Rows swapped in pairs by one turn or mirror: which row each one swaps with:
j937: [ 11,   6,  17,  -8,  -7,  -5,  11,  17, -13,   3,   7,   6,   0,   5,  -5,
   5, -22,  -2, -21]
j81: [ 22,   6,  12,  -6, -12,  -3,   6,  10,  -2,  -5,  11,   9,   0,  12, -11,
  -2, -17, -10, -12]
j443: [  9,  13,   3,   1, -15,   0,   5,   7, -16,  -3,   5,  -4,   2,   1,   3,
   2, -12,   3,  17]
j772: [ 16,  12, -10,  11, -12,   7,  -6,   3, -14,   3,  -2, -12, -12,  -4,   7,
  -8,   0,   6,  -7]
j534: [ 10,  32,  -9,  -9, -13,   1,   3,  -9, -18,  11,   6,  12,   3,   3,   0,
   4,  -8,   5, -12]
j574: [  7,  20,   0, -18,   7,  -4, -11,  -7,  -6,  -4,   4,  -1,  -4,   7,  -4,
  -1,  -1,  -2,   7]
j831: [ 20,  11,   6, -29,  12,   2,   3,  17, -11,  10,   7,   3,  -7,   1,   0,
  -3,  -2,  -1,  -9]
j73: [25,  8, -7, -8, 17,  0,  4,  5, -5,  0,  1, -7, -7,  1,  6,  1,  4,  1,
  2]
j257: [ 17,  18,  -6, -21, -10,   4,  11,   5, -16,   8,  -2,   9,  -5,  10,   0,
  -7,  -3,   8,   6]
j404: [ 10,  11,   0,  -8,  16,   0,   0,   9, -11,  -3,   8,  -7,  -3,   1,   0,
   0,  -4,   2, -36]
j306: [ 22,   9,   0,   3,   0,  -2,   1,   7,  -7,  -6,  11,   4, -20,   4,   4,
   4,  -9,  -2, -32]
j529: [  9,  24,   2, -14, -10,  -4, -10,   7,  -8,   6,   9,  -4,  12,   1,  -1,
  -3, -14,   0,   8]
j296: [ 16,   9,   0, -22,  18,  -2,   5,   6,  -3,  -7,   3,   0,  -5,   7,  -4,
   2, -10,  -6,   1]
j173: [  8,  18,  -8, -15,   4,  -4,   0,   7, -27,  20,   0,  -8,   4,   4,   3,
   4, -15,   8,  -9]
j149: [ 10,   8,  -5,  -5, -12,   4,   5,  15,  -9, -20,  10,  -8, -12,   2,   6,
  -4,   2, -11, -17]
j585: [ 12,  17,   2,  10,  -9,   5,   7,  17,  -9,   9,  10,   6, -20,   5,  -3,
   3,   1,  10,  -9]
j362: [ 19,   8,   8,  -8, -11,   7,  -6,  -1,  -3,  -6,  -4, -16,  -6,   6,  10,
 -12,  -2,  -1,  -5]
j589: [  6,  10,  -3,   0,   8,   3,  -3,   9, -21,  -4,   1,   2, -17,   5,   0,
   4,  -4,   6,  12]
j770: [ 16,   5,   1,   7, -10,   5,   6,  17, -14,   1,   4,  -3,  -3,   4,   1,
   1, -19,  -4, -34]
j608: [ 17,  14,   0, -25,  -3,   5,   2,   2, -14,  -9,   7,   3, -14,   5,  -3,
   1,  -6,  -5,  11]
j947: [  3,  10,   1, -23,  -8,   1,  -1,   8, -28,  11,   6,  -7,   0,   7,  -2,
  -5, -19,   1, -23]
j796: [ 17,  10,  -4, -12,  -1,   1,  -6,   0, -25, -15,  11,  10, -10,   2,  11,
   1, -20, -12,  -4]
j982: [  5,  20,  -7,  -7,  10,  -4,  -3,  11, -16, -14,   8,  -2,  -9,   5,  17,
   2,  -1,   8, -16]
j439: [ 14,  14,  -5,  18,   4,   4,   9,   6, -17,  13,   8,   3,  -8,   8,  -3,
  -1,  -6,   0, -23]
j882: [ 15,   7,  -1, -15, -17,   3,   5,   5,  -2, -15,  17,  -4,  -2,  11,  -1,
  -6,  -8,  -9,  -9]
j910: [  9,  11,   2,   9,  -9,   8,  -3,   8,  -6, -13,   9, -17,   0,  -2,  -4,
  10, -10,  -1, -20]
j83: [  3,   2,   4,  -5,  10,   1,  -3,  17, -27,  -1,   3,  -5,  -4,   1,  -1,
   8, -18,   0, -26]
j938: [ 17,  22,   2, -12, -28,   1,   3,   4, -19,  17,   3,   0, -10,   0,  -6,
   0, -11,  -2, -12]
j124: [  6,  17,   4,  -3,   9,   9,   1,  -2, -16,   5, -18,  -5, -14,   3,  -2,
  -1,  -3,   5, -18]
j50: [  3,  19, -15, -16, -15,  10,   2,   2, -23,  -1,   2, -15,  -3,  -1,  -7,
  -2,  -5,   7,  -9]
j986: [ 16,  27,   1,   9,  -2,  -9,  -8,   8, -17,   5,   5,  -4,  -1,  -7,   3,
   4,   8,   6, -18]
j361: [ 24,   8,   9,   3,  -1,  -1,   2,  20, -23,  11,   1,  14, -12,   0,   3,
  -2,  -4,   5,  -5]
j261: [ 10,  13,  -3,  12,   8,   8,  10,  -3,  -4,  -5,   7,   5,  -2,   6,  -2,
  -4,   1,  -4, -20]
j68: [ 19,  11,   5, -18,  -3,   2,   0,   8,  -1,  -8,   4,   2,  12,   6,  -4,
  -6,   6,  -2, -17]
j632: [ 17,  17,  -2,   2, -27,   1,   2,   9, -23,  10,   8,  -2,   7,   1,   2,
   0, -12,  -3,   2]
j197: [ 16,  24,   2,  -9, -12,   0,   5,   3, -17,   6,  10,   7, -18,   4,  17,
   1, -17,  -2, -25]
j844: [ 10,  19, -12,   7, -10,  13,  -3,  11, -10,  -3,   8,   6,  -8,   4,   3,
 -18,   3,   2, -10]
j545: [ 13,  21,  -3, -18,  -7,   6,  -2,   3, -17,   7,   4,   9,   3,  -2,  -2,
   1, -14, -10,  11]
j420: [ 14,   2,   6, -23,  -4,  -4,  -2,   7, -17,   5,  11,   3,  12,  20,  -4,
   2, -14,  -3, -15]
j959: [ 11,  16, -10,  -5,  12,  -9,  -3,   2, -15,  15,   5,  -6,  -4,  -1,   3,
   3, -20,   5, -26]
j581: [ 13,  16,   0, -26,  -7,  -4,  -2,   3, -12, -10,   4,  -4,   9,   2,  -3,
   2, -22,  -2, -22]
j646: [  6,  14,  -2, -21,   7,   5,   8,   6, -25,  16,   7,   0,   4,   5,   6,
   3,  -4,  -6, -25]
j903: [ 25,  18,   6,   0,  -9,   3,  -7,   0, -18,  -7,   2,  -2,  -8,   6,  -5,
  11,  -3,  -1, -32]
j377: [ 17,  -2,   8, -12,  -5,   2,  -9,   8, -30,  10,  -6,   1,  -6,   8,   2,
 -14,  -8,   0, -10]
j635: [ 18,  11,   8, -18,  -2,   6,  17,   5, -13,   9,  10,   9,   6,  16,  -2,
   8, -13,  -6, -13]
j76: [ 14,  16,  -1, -25,  -4,   0,   7,  10,  -8,  -9,  10,   5, -20,   7, -14,
   2,  -2,   4, -20]
j921: [ 22,  12,  -3,  11, -12,   4,  -1,  10, -16,   1,   7,  -3,   8,   7,   4,
  -2,  -6,  -2,   9]
j222: [ 21,  17,   0,  13,   4,  -6, -10,  12,  -9, -11,   9, -10,  -2,  -5,  -2,
   2,   1,  -5,  -8]
j661: [  6,  16, -10, -15,   3,   2,  -4, -14, -19,   4,   9,  -9,   2,   6,   0,
   4, -20,   4,  -3]
j372: [ 22,  12,  11,   5,  -3,  -6,   1,  14, -10,   5,  10,  11,   0,   8,  -7,
   2, -22,  -9, -23]
j52: [ 15,  17,  -3, -13,   6,   8,   9,  10, -25,   6,   8,  -8,   2,   9,  -8,
  -1,   8,   9,   3]
j835: [  8,  19,   0,   2, -20,  -2,  -1,   0, -20,   8,  -2,  -3, -23,   7,  -7,
  -1,  -4,   1, -19]
j188: [  5,  26,  -1, -15,  12,  -1,  -1,   4, -15,  -4,  14,  -3,  -1,   1, -17,
   2, -20,  -1, -19]
j160: [ 21,  16,  -3,  13, -14,  -2,  -4,   9,  -9,  -6,   3,   1, -16,   5,   1,
   1,  -4,   4,   7]
j180: [ 12,   4,   0,  10,   0,   1,  -6,  -1, -18, -15,   6,  -5,   5,   1,   2,
   0, -25,  -1, -11]
j46: [ 12,  25, -10,   1,   7,   4,  -2,  -5, -15,   2,   2,  -3, -15,  -2,   2,
   2,   6,   9,   1]

j257 swaps with j581
j574 swaps with j646
j796 swaps with j377
j772 swaps with j306
j160 swaps with j770
j197 swaps with j362

